In the data rows, the value 128 means zero.
Here is a table of points, one per row:
[120 178 165 146  81  73 190 106 133 154 125 111  84 134 209  90 151  80 139 135 133  97 121 135  32 146 223  94 227 116 123 186  68 133 119 167 145  21 178]
[110 107 148 186 127  82 124  69 176  89 111 148  28 100  54 110  98 127 123 100 210 127  75  99 135 173 147 139 117 188  29  58 145 149 106 108 111  79 114]
[168  96 206 147 130 134 199 175  33 162 159 167 105  48 168 188 105 111 143 168 133 192 128 129  91  96 148 179 100 165 129 143 181 227  68 151  31 125 119]
[165  89 113 106 143 129 118 121 203 114 116 160 133 157 194 129 153 169 146 125 111 156 166  92  53 148 115  74 125 172 170 147 128 172 105  40 102 147  95]
[ 86 111 127 184  45  81 111  63 131 107  88 102 149 121 168 121 170 139 201 101 163 122 109 122 119 163  74  57  71 147 114 117 128 144 139 146 213 214 102]
[176 191 236 166  82  91 117 142 144 126 118  95 138 144 100 164 205 173 129 162 164 163 242 140 162 128 173 147 179  83  95 163 143 191 213 136 128 237  57]
[ 81 144  60  71  88 144 135 142  47  93 165 158 144 150 223 103 111 197 111 167 145 168  89 126 147 137 141  70 198  88  65 121 183 115 133  99 169  36 120]
[128 103 131 163 112  97 128 144 171 111 181 155 155 177 101 125 121 105 140 137 138 101 139 173 167 145 118 157  53 167 126 157 140  71 148 168 111 131 183]
[101 145 151  83 113 123  25 114  90 111 175 177 134 148 109 176 157 125 121 135  60  82 130  85  85  94  84 118 189 181 108 175  70 119 119 110 129  97 155]
[184 132 141  13 179  83 142 100 202 160 124 117 153 149 150 143  78 117  98 153 113 147 120 180 145  88 132 166 162 154 122  90 205 113  74 137 100 110 113]
[141  81 143 176 133 134  94 149  46 136 120  82 199 137 196 227 133  94  33  93 135 135 109  59 174 166 184 164 131 112  63 148 132  88  58  77  72 178 216]
[ 86 112  90 145 178 121 109  94 186 134 160  43 146 103 158 173 105 117  89 108 128  99 132 150 161 195 150 114 133 138 145  56 148 152 161 195 182 153 107]
[158 115 108 141 111 208 124 193 152 223 194 152  99 163 128 171 220 146  55 127 125 140  78 144 103 151  93 168 161 152 118 139 101 115 155  99 173 153  88]
[110 198 101 169 153 201 128  71 104 154  75 176  95 195 143 169 116 122  41 190 123 170 171 142 125 178  87 106 106 152 189 172 156  47 130 173 131 188 148]
[126  93 159  99 142 207 140 116 170 160 138 184 106 179  91 130 114 138 154  14 123 133 154 102  73  92 162 173 125  74 135  97 144  86 103  78 154 129  84]
[137 121 133 101 123 184 169  47 202 136 161 138 143 135 136 105 107 166 160 120  98 110 112 144 139 142  88 148 186 152 143 113 118 192 211 101  77 119 171]
[139 205 217 139 109 110  73  88 132  90 189 124 126 192 178  17 114 130 152 125 125  75 139 131 209 144 114 164 122 148 122 110 137 113 101 137  68 108 179]
[129  95 146  91 113 150 220 144  91 166  80 130 179 146 120 167 118 125 139  82 179 107 167 189 135  60  90 104  62  89  89 134 122  96  75 130 128 105 160]
[130  58 148 142 159 149 132  95 162  84 167 113  49 130 178 148  90 155 156 152  62 161 116 126 102  93 186 106 132 115 181  74 156  83 123 134 119 115 144]
[ 43 136  52 174 101 141 127 131 128 128 156 154 115  75 116 106  54 120 145 109 112 175 163 139  96  88 157 121  90 178 156 255 199  59 150 142  59 158  88]
[ 99  72  96  80 100 128 104 114 177 135 104 109  53 196  93 121 137 203 121 115 140 169  88 133 111 145 171  95 110  53 111  93  53 144 134 195   0 179 195]
[141 122 145 118 151 112 133  83  13 159  88  48 136 133  99 118 133  76 104 172 100 139 122 181 165 153  88 146 153 156 166 104 121 147 126  67  61 129 153]
[ 88 183 139 115 169 102 112 121 109 164 114  70 122  88 121  78 157 117 135 122  91  93 109 137  81 118 117 106 138 111  69 190 207 113 179 184  82  86 104]
[189 154 123 153 101 167 180 106 176 134 168 103 159 134 191  71 103  89 156 182 164 154 101 121 146 181 134 123 136  81  84 140 136  95 138 139 117 179 104]
[194 170 109 150 147 102 134 117 182 186 107 133  96 110 156 155 167 105  88  81  82 141 138 105 114  75  66 109 145 104 188 102 119  86  94 125 130 117  92]
[138 158  65  68 108 103 124 103  56  94 142 157 168  52 125 135 121 156 131 117 128 148 144 154 215 127 106 155 198 100 128 165  88 198  49 157 118 203 134]
[157 191  68  35 186 155 131  85 146 150  64 134 122 159  91 152  99 102 117 133 207  95 220 121  37 120 134 128 129 153 109  99 115 112 113  96 122 107 158]
[ 81 162 214 118  97 135 191 136 168 111  88 102 116 155 207 116 103 196  54 183 144 104 158 108 143 116 129 106  86 161 132 129 130 137 132  52 193 175 101]
[147 173  92 160  87  86  88 132 181 164 140 191 148 137 136  74 158 136  48 134 202 167 113 138  96 115 104 135 116 148 190  83  88 111 103 141 112 154  66]
[121 150 137 140 122  95 130 129 156 175 209 107 137 112 108 207 132 124 160 138 126 132 168  56 100 112 130 140 169 130  93 114 110  91 149 165 136 106 131]
[ 90 164 131 137 127  93 181 147 127  43 127 159 125 139 123 128  93 146 123 141  18 137  74 199  15 140  11 180  85  93 114 102 107 126  90 151 153 124 100]
[139 181 114 153 231 102  78 146 151 116 182 155 138 156 121 126  73 126 148 149 132  94  73  72 146 101 131 122 164 124 172 153 139 101  88  70 170 147 121]
[139 103 172  88  86  97  71 124  84 133 127 134 120 141 124 126 149 142 135  97 126 120 155 161  80 132 185 198 111 132 155  46 211 101  76 155 122  83  29]
[117 102 155 163 151 157  94  75 132 115 101 135  52 126 147 152 160 159 178  95 159 114 132 143 135 218 124 197 144 162 128 225 120 150  87 115 242 156 180]
[ 57 150  81 139  95 112 168 132 155 103 133  78 100 126 135 141 153 114 155 119 130  67 117 140  68 161 166 221 128  34 222 107 115 143 125  42 111 166 142]
[114  99 141 106 125 131 109 134  96 125 148 134 144  91  66 114  98 128 135 249  86 127 150  96 115 109 130 127 116 149 145  87 115 124 134 133 205 133 151]
[136 147 166  81 141 214 136 137 114  89  81 170 212 109  55 151 127 194  15 125 101  55  19  66 135 176 183  96 108 152 140 173 144 139 132 146  80 155  60]
[ 80 116 161  50 180  76 135 184 131  35 112 128 146 132 175 111 130  40  87  84 175 115 158 124 103 168 127 112 191 141 141 156 108 158 144 194  95 178  91]
[175 135 119 108  68 119 137  74 120 144 167 232  84  75  99  84  76  76  85 142 131  96 129  53 110 114  93 133 137 114  75 108 117 154 200  69 125 165 155]
[202 124  79 148 125 160  49 146 105 122  85  75 154 120 132  45  71 145 183 181  63 127 151  84 104 129 189 173 102 114 101 123  50  67 127 126 103 157  58]
[151 207 139 150  35  85 127 113 145  74 120 113 185 151  96 186  64 169  70  40  73 218 128 181 119 104 160 135 140 175  99 109  87 123 221 105  92 100 167]
[124  95  70 158  64 186  90 141 139 132 168  84  45 153 136 127  65 151 102  89  94 120 158 132  83 174 116  94 143 202  68 136  95 205 114 159 160 125 139]
[148 184 148  78 115 136  97 166 147 178 136  55 180 128  92  99 100 138 155  95 143 189 112  90 141 128  80 104  82 127  86 112 155 191  98 186 223 113 131]
[ 96  92 167 105 115 138 165  79 110  96 150 136 115 202  67 114 152 123 147 181 111 137 156 126 117  76  93 145 166  42 104 133 161 143  82 161 138 149 118]
[180 121 131  91 166  95 108 184  53 137 164 171 114  90 101 145 171 136 154 130 182 138 153 161  82 127  88  30  47  79 146  71 102  52 110  83 111 146 148]
[105  86 100 120 104 127 103 143 140 141  98 155  81  68 144  57 197 108  80 109 127  98 114 154 143  99 122 101 163 163 149  98 138  92 100  89 118 166  96]
[159 120  46 133 136 172  70 114 137  97  47 146  85 110 100 162 162 114 147 158 188 162 138 133 209 129 109 160 137 123 106 148 124 133 109 166 126  23  76]
[191  97 101 121 160 202 213 145  85 156 103 166 176  73 138 111 148 159 118  81 163 129 141 152  99 225 112  98 147 125 161  93 166 119  95 184 149 105 191]
[175 191 147 115  94 210 180 171 111  57 146 115 138  79  82 148 147 130 217  11 172  79 160 136 147 167  74 106 109 143 179 151 138  87  37 103 107 107 145]
[ 95 140 136 123 200  50 133 143  63 198 104  94 134 142 108 133  88 146 152  83  34 125 135  98 175 218  91  67 101  86  88 156  78 149  78  71  76 132 109]
[ 99  77 209 103  89 125 171 157 142 148 100 150 142  60  84 129 100  88  77 155 132 135 126 197 167 190  99 166 150 106 134 168  22  12 161 146 157  64  76]
[112 137 140  84  74 122 131 183 146 149  65  81  48 182  96  90 153 130 130 135 104 180 140  80 165 151 113 170  59 160 130 173 178 177 184  95 146 103 151]
[ 99 161 110 212 217  96 173 113  24 110 159 169 231 176  80 119 105  94 159  87 155 159 131 123 149 190 176 149 114 121 184 125 120 169 166  77 165  78  51]
[120 126 100  96  92 139 130 111 150  58 129  90 135  26 162 142 124 153 122 107 146 149 100  15 187  42  85 157  89  92 176 145 108 128 121 168 188  67 126]
[ 53  64 175 156 152 131 154 194 130  89 124  98 202 139 107 123 195  55 115 161 157 154  96 143 143  57 126 107 180 181  68  97 112  94 140  84  81 128 123]
[152 103 106 116 114 187 132 153  52 110 123  29 156  93 148 137  93  16 159  91  91  91 113 103 144 127 118 142 116 176 169 118  92 130 164 137 145 183 125]
[162 148  96  94 198 105 198 147 166  83 144 108   2  86  61  87 163 156 127 129  80 136 147 151 166 100 255 101 128 202  75 119 120  87 139 115 194 179 173]
[103  92  99  78 196 113 152 230 124 123 149 128 141 126 147 113 105 187 174 147 122 145 184 139 109 104  92 141 161 134 120 155 102 114 175 135 128 133 120]
[ 83 143 102 177 124 154  63 165 198 127 152 110  71 121  82 127  64  45  69 128 120  89 163 192 163 127 159  67 128  32 106 123 215 176  97  88 152 136 143]
[128  55 122 153 103 154 114  79 178 181 124  69 194 147  97 137 118 110 168 176 162  27 133 181  92  94 154  57 115 150 141 175 102 154  81 113 136  91  89]
[141  70 130 131 116 161  97 121 139  74 129 177 132 126 128  88 202  63 126 119 107 181 175  62 139 155 152 152 116  78 116 118 181 119 149 131 142  93 144]
[154 175 212 147 176 142  32 130  76 123  42 145  97 150 158 131  35 131 181  96 178 187  10 199 125  51 168 126 156 107 152 143 112 159 181 126 162 185 186]
There is one direction along which these points spread out most. Take the direction at right angles to it along which they spread out most. Go by this last direction. For each point below, how far along it does it lie, from 0 to 99? The average is 50, and the first point in the table lies past the average. One standard deviation of the points above along it is 16.
[202  91  90 148 136  87  55  91 151  84 115 129 121  83 165 197 130 149 190 166 128  88  82 151 150 181  67 102 106  95 105 156 190  99 219  90 133 111 113] 53
[146 202 130 169  44 122 113 199 145 114  62 147 107 168 118 177 136 133 202 188  61 151 100 156 193 151 187  25 175 143 208  99 135 141 120 134 151  87 168] 62
[140 117 107 244 159 134 115 231 140 111 134 125 156  44 148 109 107 206 107 150 186  71 209 152 123  71  67 184 155  94 117  73 130 180 116 131  53  67 160] 42
[ 63 128  86  70 128  83 117 140 108 179 185 120  95 114 113 197 121 102 159 215 218 156  38 111 173 117 144 169  62 131 137 164  92 139 110 111 145  96 115] 52
[ 82 176 134 164 147 162 136 105 204 190  85 168 216  75 127 101 178 104 191 142  74 189 117 137  94 128 159 168  94 143  73  70  95 151  81 165 147 154 177] 48
[174  94  98 156 154 147 130  28  98 116 232  74 103 107 124  77 208 177  70  82 105 163 128 202 116  65 167  98  62  90 125 193  93 188 146 104 158  83 138] 48
[ 87  91 144  94 151 102  60 121 134 135 133 143 151 116 112  85 150 116 127 147 140 137 145  96 108 138 128  86  70 118 224 157 128 169 171 192 121  47 225] 47
[114 171 128 118 154 169 144 151  88 140 170 178  81 175 194 156 168  64 156 136 114  59 101 139 174  79 167 158  65 139 102  61 106 149 211 184  88 117  61] 54
[237  33  74 151  80  34 197 152 108 134 124 177 136 217 103  75  83 129 137 133 132  60 100 107 146 103 144 142 145  92 141 152 160 160 143 179 156 142 126] 49
[123 103 181 195 192 135 214  86  93  90  59  95  98 191 137 185 141 121  81 134 156 134 146  27 144  90  63  56 137 155 145 141 102 119 128 168  95 179  92] 59
[ 80 157 124 161  90 129 145  99  86 212 149  78 143 133  68  71 146 214 168  86 152 123  98  99 146 118 114 143 232 167 153  94 178  89 181 145 131 142 133] 59
[ 53  70 154 117 136 101 103 139 173 216 108 223 199 105 203 155  95 163 128 102  54  81 166 147 196 103 143 147 119 109 114  97 111 141 153 101 129 136 144] 54
[151 115  82 116 171  73 148 147 135 106  82 113 180 171 147 142 225  92 105 153 153 103  78 136  93  83 121 178  92 138 112 122 172  96 111 126 133 132 175] 41
